Look-ups in named tables: a row name and a column name give one cell, copied from the table.

Table Tisovis
|  | Div | Mekodad | Lusol | Kot | Tavut | Pefat | Zil | Budiv |
|---|---|---|---|---|---|---|---|---|
| Kaginek | 8.52 | 5.17 | 1.54 | 0.32 | 0.33 | 0.40 | 0.95 | 4.39 |
| Venan | 1.11 | 0.04 | 0.27 | 0.32 | 0.93 | 4.54 | 8.16 | 5.66 |
| Dutige | 1.11 | 0.04 | 0.27 | 0.32 | 0.93 | 4.54 | 8.16 | 5.66 |

Budiv of Kaginek: 4.39
Lusol of Dutige: 0.27
Div of Dutige: 1.11
Mekodad of Kaginek: 5.17
Div of Venan: 1.11
Zil of Dutige: 8.16
Kot of Venan: 0.32

Vigen:
	Bomifot	Bep	Ruf	Gufuver	Fatez	Dodum	Tor	Baz	Pevibot
Zodafu	-73.841	-14.321	14.773	-0.185	22.000	-59.974	-15.506	-22.632	-67.542
Mas	-60.240	23.833	0.703	-77.120	5.007	-57.209	28.492	24.543	-47.190
Rabog	-63.055	48.188	11.109	51.870	8.205	-57.645	39.456	55.846	-55.990
Per	-76.085	52.172	7.547	92.696	12.083	-68.697	51.816	49.479	-69.348
Dokared	-60.477	-20.528	6.146	-31.159	16.887	-72.260	-38.607	-20.114	-67.675
Bip	-54.416	42.772	2.678	28.670	-2.992	-43.475	33.945	33.512	-53.257
Gib	-43.894	-0.826	-10.367	-57.549	-14.031	-46.636	-2.823	9.025	-41.966
Litabef	-43.106	-7.689	-7.022	-62.636	-11.689	-44.684	-6.686	2.784	-39.633
Bokab	-40.039	-16.393	-4.172	-65.615	-6.178	-38.257	-19.818	-22.880	-42.182
Barelim	-42.755	6.152	-16.381	-67.940	-10.493	-37.102	2.213	-2.956	-46.700
Leleg	-61.924	-4.771	3.535	6.704	12.985	-65.472	-20.552	-9.694	-67.358
Buz	-69.516	57.123	5.929	52.008	10.729	-64.171	39.468	48.259	-69.346
Furumo	-61.395	32.872	11.917	9.462	15.118	-73.183	14.222	36.760	-66.010
Kipegi	-64.380	-46.914	16.800	-91.186	15.706	-56.930	-55.649	-51.621	-61.753

Pevibot of Mas = -47.190
Pevibot of Kipegi = -61.753
Bomifot of Buz = -69.516
Gufuver of Litabef = -62.636
Bep of Bokab = -16.393
Dodum of Furumo = -73.183
Fatez of Bokab = -6.178
Tor of Rabog = 39.456
Dodum of Rabog = -57.645
Gufuver of Zodafu = -0.185
Fatez of Gib = -14.031
Bomifot of Bip = -54.416
Tor of Litabef = -6.686
Baz of Bokab = -22.880
Ruf of Bip = 2.678
Fatez of Zodafu = 22.000
Pevibot of Furumo = -66.010

Tefet =
         Lisub  Nezudok  Vadosa  Sona  Vor  Levibez  Vasa
Lafeg      241      497     444   789  304      392   296
Lir        282      402     147   487  293      424   408
Fasigi     307      338     369   304  350      489   262
Mor        289      324     613   441  716      693   262
Rosevul    292      271     344   418  249      305   363
Sifi       301      646     569   350  170      317   337
Kuvav      294      310     363   400  359      536   214
Ref        286      286     605   458  577      681   220
Bazala     288      228     458   448  557      547   150
Sas        287      160     184   450  348      410   325
Bevu       305      382     355   320  336      653   285

What is the Vasa of Bevu in Tefet? 285
What is the Vor of Lafeg in Tefet? 304
What is the Vor of Ref in Tefet? 577
What is the Levibez of Sifi in Tefet? 317
What is the Levibez of Lir in Tefet? 424
What is the Sona of Fasigi in Tefet? 304
What is the Lisub of Lafeg in Tefet? 241
What is the Vor of Sas in Tefet? 348
What is the Lisub of Bevu in Tefet? 305
What is the Lisub of Fasigi in Tefet? 307
What is the Vasa of Sifi in Tefet? 337

Niv
          Kapa    Mari  Gopes  Dusaf
Lisad    45.92   30.37  19.38  22.81
Lotub    42.01   37.45  51.22  35.70
Kovipev  18.05   64.70  39.09  43.27
Lupesur  30.01   38.46  37.91  40.55
Zaziza   37.61   36.26  37.62  28.74
Soguvug  52.11   45.28  33.04  14.18
Nuv      24.61   74.99  26.11  49.87
Rukil    -8.69   91.47  32.19  61.13
Tez      67.64  -52.26  35.26  66.80
Depob    41.03   55.90  22.65  38.08
Kez      53.45   56.71  35.18   2.40
Fer      28.40   35.60  47.78   6.19
Roboto   -3.09   95.99  16.31  64.25

Mari of Kovipev is 64.70
Gopes of Kez is 35.18
Kapa of Lotub is 42.01
Mari of Tez is -52.26
Dusaf of Roboto is 64.25
Kapa of Lupesur is 30.01
Dusaf of Kez is 2.40
Kapa of Lisad is 45.92
Kapa of Rukil is -8.69
Which row has the largest Kapa? Tez

Gepo:
|  | Bek | Daduveg | Tege |
|---|---|---|---|
| Sil | 23 | 52 | 32 |
| Povu | 56 | 46 | 42 |
| Nelab | 63 | 45 | 35 |
| Tov | 25 | 51 | 62 |
| Podobal | 41 | 46 | 63 |
| Gab | 88 | 41 | 42 |
| Fof | 16 | 52 | 46 |
| Kuru | 53 | 45 | 59 |
| Nidim | 42 | 49 | 48 |
| Pog | 74 | 44 | 36 |
| Babi | 33 | 50 | 50 |
| Buremem | 64 | 43 | 59 |
| Rumo | 67 | 44 | 48 |

Rumo, Daduveg => 44
Gab, Tege => 42
Babi, Daduveg => 50
Babi, Bek => 33
Rumo, Bek => 67
Babi, Tege => 50
Nidim, Daduveg => 49
Nelab, Daduveg => 45
Podobal, Bek => 41
Povu, Daduveg => 46
Povu, Tege => 42
Buremem, Bek => 64
Kuru, Bek => 53
Kuru, Daduveg => 45
Which row has the largest Tege? Podobal

